One turn moves each row of this set onto another row. After a few examples, where does it send each row asked below?
K_543: [ -7  17 -20 -10  -4  -7  26  14 -12  -2 -16  26  -2   7  -2   0]
K_670: [ 27  12   7  -1  -1 -14  11   5 -10   0 -13  20   3  -3  -5  19]
K_994: [  2  17   0 -13  22 -23  15  -6   6  23  -3  -8   1  26  -7  -1]
K_650: [-10   9  13  -8  -1  -9  15  31 -12   2   7 -21  23  -9   5   6]
K_975: [ 33  10   6  -4  -4 -20   8  -1 -12 -11 -10  14   3   2 -11  17]
K_834: [  6  10  -9 -23  11   6 -13   0  -9 -33   4  -2  16  -2   4   9]
K_551: [-24  10 -29   1   9  -1   6 -16 -11  -3   8 -21   7   5  -2   8]
K_433: [ 12  18 -12  -6   9  -1 -22   3   1 -28   5 -12  14  -2   6  11]
K_781: [  4  24 -12   0  13   7 -15  12   3 -16  -5  -5  15  -6  14  16]
K_343: [ -4  11  15  -2  -4 -17   8  27  -7  -3  10 -30  23  -6   2   6]
K_964: [-25  11 -31   0   9   1   7 -16 -12  -4   9 -19   6   5  -1   9]
K_274: [ 29   9   6  -9  -2 -14  13   1 -14  -7 -12  20   4  -1  -8  15]
K_218: [  7 -11  -5   3  -8  -4   4  13 -18   6  -7 -24   7   1  11 -25]
K_23: [ 31  14   7   4  -5 -18   6   2  -7  -4 -13  13   3   1  -8  19]
K_58: [ -9   3  14 -21  -1  -9  17  26 -17  -7  13 -20  23  -7   0   3]
K_639: [  5  12   0 -16  22 -25  15 -11   5  17  -1  -7   1  28  -8  -3]
K_537: [  8 -11  -6   1  -8  -6   4  12 -19   2  -6 -24   9   2  10 -28]
K_451: [  6 -11  -5   0  -7  -4   8  13 -18   6  -8 -21   7   0  13 -27]
K_990: [  4   6 -20 -19  -8 -22  18  -1 -14 -26  -4  13  -2  17 -16  -5]
K_646: [  6 -13  -5  -2  -8  -4   7  11 -20   5  -8 -23   7   0  12 -27]
K_535: [ -3   5  16 -12  -4 -17  11  22 -13 -12  15 -29  23  -3  -4   3]
K_881: [-24  10 -29  -2   9   1   6 -17 -12  -5   9 -19   7   5  -1   8]
K_842: [ -1  16 -11 -19  15  15  -9   9  -8 -19  -5   8  16  -9  13  13]
K_723: [  3  10   0 -22  22 -21  19 -10   2  19  -1  -4   1  26  -9  -3]
K_680: [ -1  26 -21  18  -6 -18  12  14   5   3 -18   8  -3  11  -1   7]
K_961: [ -1  15  -1 -16  24 -20  19  -7   4  24  -5  -3   0  25  -5  -1]
K_296: [-25  11 -31  -1  10   0   7 -17 -11  -3  11 -20   5   5  -2   9]
K_499: [ 11  16 -19   9 -10 -31   4   2   4 -21  -3  -3  -3  23 -16   0]

K_451 goes to K_218
K_994 goes to K_639
Now these:
K_543 goes to K_680
K_842 goes to K_781
K_23 goes to K_975
K_58 goes to K_650

